0: array([144, 128, 167, 159, 133, 197, 128, 255, 186, 227, 128, 171, 184,
       128, 148, 128, 128, 194, 227, 191, 247, 128, 128, 174, 221, 188,
       128, 248, 128, 162, 128, 155, 149, 128, 163])
1: array([199, 128, 128, 154, 179, 169, 135, 128, 128, 145, 143, 128, 135,
       153, 159, 176, 128, 183, 165, 172, 128, 156, 130, 134, 158, 128,
       187, 163, 154, 128, 128, 142, 144, 148, 146])
2: array([140, 159, 129, 136, 194, 128, 128, 128, 182, 128, 198, 128, 128,
       128, 128, 146, 128, 161, 150, 128, 155, 183, 190, 128, 128, 128,
       181, 128, 128, 171, 155, 128, 128, 160, 128])
3: array([142, 158, 128, 135, 192, 128, 128, 128, 183, 128, 199, 128, 128,
       128, 128, 145, 128, 162, 151, 128, 158, 183, 192, 128, 128, 128,
       180, 130, 128, 175, 152, 128, 128, 159, 128])
4: array([164, 128, 128, 151, 211, 128, 157, 128, 128, 153, 201, 136, 142,
       183, 150, 190, 128, 170, 154, 138, 142, 161, 128, 149, 143, 128,
       203, 143, 128, 128, 160, 128, 139, 128, 128])
5: array([128, 170, 128, 162, 134, 150, 166, 151, 128, 143, 157, 204, 189,
       226, 190, 147, 209, 128, 145, 171, 128, 144, 128, 211, 170, 181,
       159, 156, 135, 144, 219, 135, 145, 128, 128])
6: array([166, 181, 156, 161, 128, 187, 182, 128, 128, 128, 128, 149, 128,
       169, 148, 191, 187, 128, 128, 157, 128, 171, 144, 157, 139, 141,
       138, 128, 222, 128, 165, 184, 185, 189, 197])
7: array([197, 128, 128, 153, 178, 160, 137, 128, 128, 138, 145, 128, 133,
       152, 159, 176, 128, 186, 169, 171, 128, 159, 128, 134, 157, 128,
       191, 160, 158, 128, 128, 140, 146, 151, 147])
8: array([197, 128, 128, 156, 177, 170, 138, 128, 128, 137, 146, 128, 141,
       157, 159, 173, 128, 183, 170, 171, 128, 158, 128, 135, 158, 128,
       187, 163, 157, 128, 128, 138, 145, 152, 148])
9: array([198, 128, 128, 153, 180, 162, 140, 128, 128, 141, 144, 128, 137,
       155, 157, 179, 128, 184, 169, 173, 128, 157, 128, 133, 157, 128,
       185, 160, 159, 128, 128, 135, 147, 155, 147])
10: array([135, 192, 128, 160, 144, 128, 200, 128, 128, 142, 176, 168, 128,
       200, 140, 201, 201, 128, 128, 128, 128, 173, 146, 170, 128, 152,
       156, 128, 186, 128, 205, 153, 179, 168, 163])
11: array([128, 130, 135, 128, 128, 134, 198, 192, 128, 156, 128, 248, 229,
       230, 175, 128, 184, 128, 129, 208, 179, 128, 128, 205, 218, 203,
       128, 147, 128, 184, 149, 196, 180, 128, 128])
12: array([205, 128, 198, 212, 165, 128, 138, 166, 166, 160, 147, 150, 236,
       153, 255, 169, 128, 170, 232, 200, 147, 172, 128, 204, 200, 128,
       157, 231, 128, 155, 178, 128, 128, 128, 128])
13: array([133, 192, 128, 161, 139, 133, 202, 128, 128, 148, 179, 168, 128,
       197, 139, 197, 202, 128, 128, 128, 128, 174, 144, 169, 128, 151,
       155, 128, 183, 128, 205, 150, 179, 168, 163])
14: array([128, 128, 144, 128, 171, 128, 134, 157, 193, 140, 141, 140, 169,
       128, 128, 128, 128, 184, 133, 130, 233, 128, 168, 128, 137, 147,
       137, 128, 128, 212, 128, 156, 132, 165, 128])
15: array([143, 128, 171, 178, 128, 200, 222, 189, 136, 253, 128, 214, 128,
       163, 128, 136, 178, 171, 128, 172, 173, 128, 128, 205, 210, 189,
       128, 162, 229, 128, 128, 241, 255, 185, 255])
16: array([128, 173, 187, 128, 128, 129, 147, 216, 177, 128, 128, 205, 210,
       152, 142, 128, 174, 128, 128, 162, 199, 128, 148, 154, 165, 219,
       128, 129, 128, 224, 141, 174, 139, 131, 128])
17: array([173, 144, 154, 139, 155, 164, 128, 139, 176, 128, 145, 128, 128,
       128, 128, 132, 128, 171, 164, 128, 142, 176, 196, 128, 128, 128,
       164, 151, 149, 149, 128, 128, 128, 184, 148])
18: array([171, 128, 149, 141, 146, 183, 128, 195, 158, 128, 128, 128, 186,
       128, 176, 128, 128, 145, 218, 174, 154, 150, 148, 128, 152, 142,
       173, 204, 128, 164, 128, 128, 128, 128, 128])
19: array([179, 128, 128, 237, 218, 135, 168, 130, 128, 255, 233, 158, 128,
       182, 137, 150, 142, 204, 184, 128, 166, 128, 128, 205, 164, 133,
       188, 198, 140, 128, 164, 128, 178, 128, 177])
20: array([160, 156, 149, 170, 128, 206, 151, 172, 128, 128, 128, 182, 181,
       201, 198, 139, 197, 128, 158, 202, 128, 138, 128, 200, 186, 170,
       139, 173, 171, 128, 175, 160, 154, 128, 150])

array([128, 187, 223, 148, 128, 181, 196, 178, 166, 218, 162, 183, 128,
       128, 128, 128, 178, 151, 128, 128, 186, 128, 180, 160, 148, 223,
       128, 128, 184, 154, 130, 198, 205, 192, 220]) 15 6 16
array([161, 156, 146, 166, 128, 210, 148, 173, 128, 128, 128, 181, 182,
       198, 198, 136, 200, 128, 161, 206, 128, 138, 128, 200, 185, 169,
       140, 174, 171, 128, 173, 167, 154, 128, 151]) 20 5 11
array([171, 154, 165, 155, 163, 159, 128, 128, 180, 128, 158, 128, 128,
       128, 131, 130, 128, 177, 172, 128, 135, 179, 219, 128, 128, 128,
       179, 158, 152, 168, 128, 128, 128, 171, 135]) 17 3 2
array([167, 181, 152, 163, 128, 189, 184, 128, 128, 128, 128, 147, 128,
       169, 148, 187, 189, 128, 128, 157, 128, 169, 147, 157, 139, 143,
       136, 128, 224, 128, 163, 187, 187, 187, 197]) 6 10 13
array([128, 160, 219, 165, 128, 195, 169, 214, 212, 219, 128, 171, 128,
       128, 128, 128, 167, 160, 128, 128, 189, 128, 157, 153, 157, 206,
       128, 147, 221, 142, 128, 228, 219, 220, 255]) 15 6 16
array([194, 128, 128, 158, 163, 187, 128, 165, 128, 132, 128, 151, 210,
       182, 212, 128, 128, 154, 222, 219, 137, 128, 128, 178, 203, 128,
       189, 222, 128, 128, 131, 128, 128, 128, 128]) 18 12 8
array([176, 135, 167, 204, 210, 128, 193, 128, 192, 182, 230, 135, 167,
       161, 197, 230, 128, 190, 163, 128, 153, 199, 163, 172, 139, 128,
       168, 153, 128, 163, 208, 128, 136, 128, 128]) 4 2 3
array([128, 128, 143, 128, 170, 128, 134, 157, 201, 141, 137, 140, 170,
       128, 128, 128, 128, 184, 134, 131, 231, 128, 168, 128, 135, 148,
       140, 128, 128, 211, 128, 158, 134, 168, 128]) 14 3 2
array([156, 128, 128, 128, 144, 172, 131, 208, 128, 152, 128, 194, 251,
       184, 196, 128, 128, 175, 206, 255, 211, 128, 128, 170, 251, 147,
       149, 209, 128, 148, 128, 181, 146, 128, 128]) 0 11 18
